In the rows, 100 means zero.
The rows of A fall into a few groups, and each row is roughly a mix of its group's hidden directions.
A, 87 rows:
0:  88 101 121  98 112 127 129 131  77  62
1:  87  70  89 133  81 104  78 130 118 132
2:  84  88 106 117 110 131 117  90  62 141
3: 107  50 102 125  66  95 111 117 105 122
4: 107 112 119 126  96 128 136  73 121 129
5: 131 112  75 104 108  66 105  94 126 140
6: 101 123 115  85 118 118 114  69  66  63
7: 109 120  89  96  70 136 137 127 109  84
8:  82  91 139 106  94 136 104  78  74  72
9:  95 114  95 116  97 126 126  77  75 148
10:  91  90  89  84 120  84  60 116  82  56
11: 117 108 123 105 116  88  74  65  55  91
12:  72  86 117  94 108 146 140  86  94 102
13: 119 104  82  79 121  59 125 133  91 115
14: 127 135  92 103  53  75 108  95 107  82
15:  79  91 129  97 134 131 124  92  80  71
16:  86 139 113  88 129 127 104  78  74  77
17:  67  80  82 132  98 103  84 123 116 138
18: 121 114  94  82 100  85  86 146 138  82
19: 119  91  67  82 117  73  64 108  91  68
20: 102  91 124 105  94 144 121  82  74  65
21:  66  92  72 118  97  92  75 139 126 104
22:  99  74  95  83  72 132  94  88  69  63
23: 115 103 105  69 106  75  89 110 135  56
24: 121 120 118  80 105 100 100  80  71  50
25: 100 124 101  94 130 123  96  52  71  89
26: 102  73  92 122  85  84  84 118 123 149
27: 110 139  97  73  55 104 119 112 117  88
28:  87 123  98  83  43 114 111 117 106  80
29: 104 121 109  72  52  88 106 110 106  63
30: 132 116 131  78  98 114 119  76  73  73
31:  92  81 123  85 127 124 129  79  67  78
32: 114  97 120  93 105 116 131 116  62  59
33: 137 120  81 105 101  53  94 127 108 110
34: 102 108  80  97 102  61  93 104 126 151
35: 110 137  98  78  53  78  96 112 119  87
36: 137 113  96 119  72 100 120 143  88  88
37: 100  83  63  94  80 116  56  84 109  75
38: 113 105 106 104 113 142 109  52  80 116
39: 115 116  90  97 106  43  81 128 104 116
40: 116 138  99  72  64 101 112 131 120  97
41:  69  89  91 111  82 103 107 154 128 104
42: 126 126 105 110 102  49  98 132 102 115
43: 121  88 122  94  92 112 139  62  71 111
44:  82 117 102 106  91  60  78 129 120 135
45: 118 101  94  83 129  63  94 129  75  70
46: 121 120  93 122  80  79  92  89 132 143
47:  72  74  71 128  90 122  98 117 125 126
48: 124 109  97  74 130  76  91 103 144  79
49:  60  95  87 135 120 115  68  92  77 106
50: 114  79  98 144 119 106 118  77  63 112
51:  81  82  74 113  95  76  92 126 135 135
52:  96 127 131  98 125 113  95  74  56  91
53:  88 101 106  58 110  91  73 127 138  82
54:  93 112 128 104 109 148 125  80  70 104
55: 110 117 135  99 119 108  98  66  54  99
56:  88  94  87 102 105  69  56  97 139  78
57: 109  86 103 127 117  96 118  49  68 106
58: 116  98 111 100 136 109 130  64  75 127
59:  90  95  86  87  95  73  49 124  89  72
60: 122 106  83  96  90  49  77  96 108 134
61:  63  96  88 108  91  91  93 148 109  68
62:  71  76  67 118  94  78  89 129 128 116
63: 105 108 143 119  99 115 136  69  93 121
64: 100 116 100  65  93  82  75 133 140  85
65:  91  89 105  67 121  84  70 119 136  72
66: 100  98  75  86 100  61  53 124  99  87
67: 130 124 107  76 111 105  96  63  81  63
68: 110  79  93 144 114 117 126  74  70  99
69:  76  57 106 119 135  98  79  76  85  97
70: 103 121  97  66  81 116 124 105 131  62
71: 105 107 111  98 104 109 163 121  96 123
72: 110 127 115  84 117 103  91  73  66  59
73:  61 107  80 107 100 124  98 128 106  57
74:  90  62  69 117  85  61  85 117 113  96
75:  56  91  71 125 106  99  80 127 119 116
76:  82 133 103  93 133 133 108  66  79  94
77:  84  66 107 103 153  96  81  77  96 109
78: 101 136 100  64  63 116 125 106 117  89
79:  98 113 100  64 100  75  75 106 143  74
80:  84  83  75 125  90 104  74 126 131 132
81:  59 105  89 115 115 101  98 122 121 146
82:  97  79  99 108 151  83  82  64 107 111
83: 109 135  87  92  50 105 119 107 118  79
84:  98 109  90  88 117  63  81 150  91  79
85:  96 115 101 104  83 136 140  85  71 130
86:  93 112 129 123  83 137 142 100 108 114
Here is one row of each group, with its name. Which group are the others in?
 97 132 100  77  45 108 115 112 107  86 : G
 93  89  81 110  78  97  79 145 140 109 : R
 87  91 134 103 109 140 121  84  75  69 : D

108  77 104 132 114  97 116  57  64  92 : G
123  96 110 102  76 124 150  77  89 120 : D
 86  89 107  80  90  83  65 138 121  68 : G
 89 113 139 115 106 101 136  88 104 141 : D
122 128  98  70  96  65  86 106 138  86 : G
102  76 108 130  90 115  90 102 104 158 : R
 70  96 132 108 101 142 134  85 100 111 : D
111 112 110  58 101 125 137 114 114  72 : G
100  97 108 119  75 117 134  74  54 100 : G
